First come named moves, each a turn or a mirror, each shown by rows before and after it. For each pair of rows after them, which moves, in which order, take the first row to the second? The first pair is done for you.
limel:
[11 -4  5 -4 -1 -5 -8 -7]  ->  [13 -5  4 -5 -1 -5 -9 -7]
[ -7   0   4   3   0 -12  -8 -18]  ->  [ -6  -5  -2   2  -5 -13  -9 -19]
[  9 -13  11   3  -5  -2 -14  -2]  ->  [  9 -11  13   3  -3  -3 -14  -2]
bem:
[-2  5 10 -7  1 -2  0  7]  ->  [-2  6 10 -7  1 -2 -1  9]
[-26 -11 -16  13 -10   1  22  -1]  ->  [-16 -17 -21   9 -14   8  21  12]
[-11   7  -4  -4   9  -1   8  12]  ->  [-1  3 -4 -6  7  3  5 17]
[-12   6 -11 -19 -20  -3   7  16]  ->  [  5  -3  -7 -22 -22  -1   1  21]
toz:
[  2   1  -2 -15 -10 -15 -22 -13]  ->  [-19  21  -7 -14  -5  -2  -7   5]
[10 -3  5  2  6  5 -1  5]  ->  [  2 -11  -9   2  -4   2   2   1]
[  9 -24  13  13   4  -2   0  -8]  ->  [-20 -14  -6  14  -2   6  17   3]
[-9  5  1  1  1 -5 -2 -4]  ->  [-4  5  7  2  4 -4 -5 -4]
Then:
(2 to 4 moves a pair)
[-26   9 -13  -6  -6 -11  -3 -14]  ->  [ 20   9  16 -11  10   3 -16   7]
bem bem toz bem
[-21   7 -11 -15 -13  -7   7  -8]  ->  [ -8  -2  -6 -16 -14 -14  -2 -20]
toz toz bem
[ -5 -15  -6   6  -2  -5   1 -33]  ->  [ 25 -11  16   1  10   7  -9 -15]
toz bem toz
[ 29 -10   7 -10   0   3 -18   9]  ->  [ 27 -15  -3 -10  -6   5 -14  13]
toz bem toz toz
[12 11 19  0  8  4  2 14]  ->  [23 -7 16  0  1 -7 -7 -1]
toz toz toz
[-21   1 -16  10 -17   1  12   5]  ->  [ 13 -20 -12   7 -22  -4  -2   0]
bem toz toz
[ 12 -18  -9   0  -7  -5  -6  -5]  ->  [-18  12  -2   5   6   3   9   4]
bem bem toz
[ 30  -1 -11 -21 -10  12 -13  29]  ->  [ 24 -16  -6 -14 -15 -18 -26 -22]
limel toz bem bem
[-3 20 37  5 29  0  7 11]  ->  [-30 -15 -19   1 -12 -26  11 -19]
toz bem bem
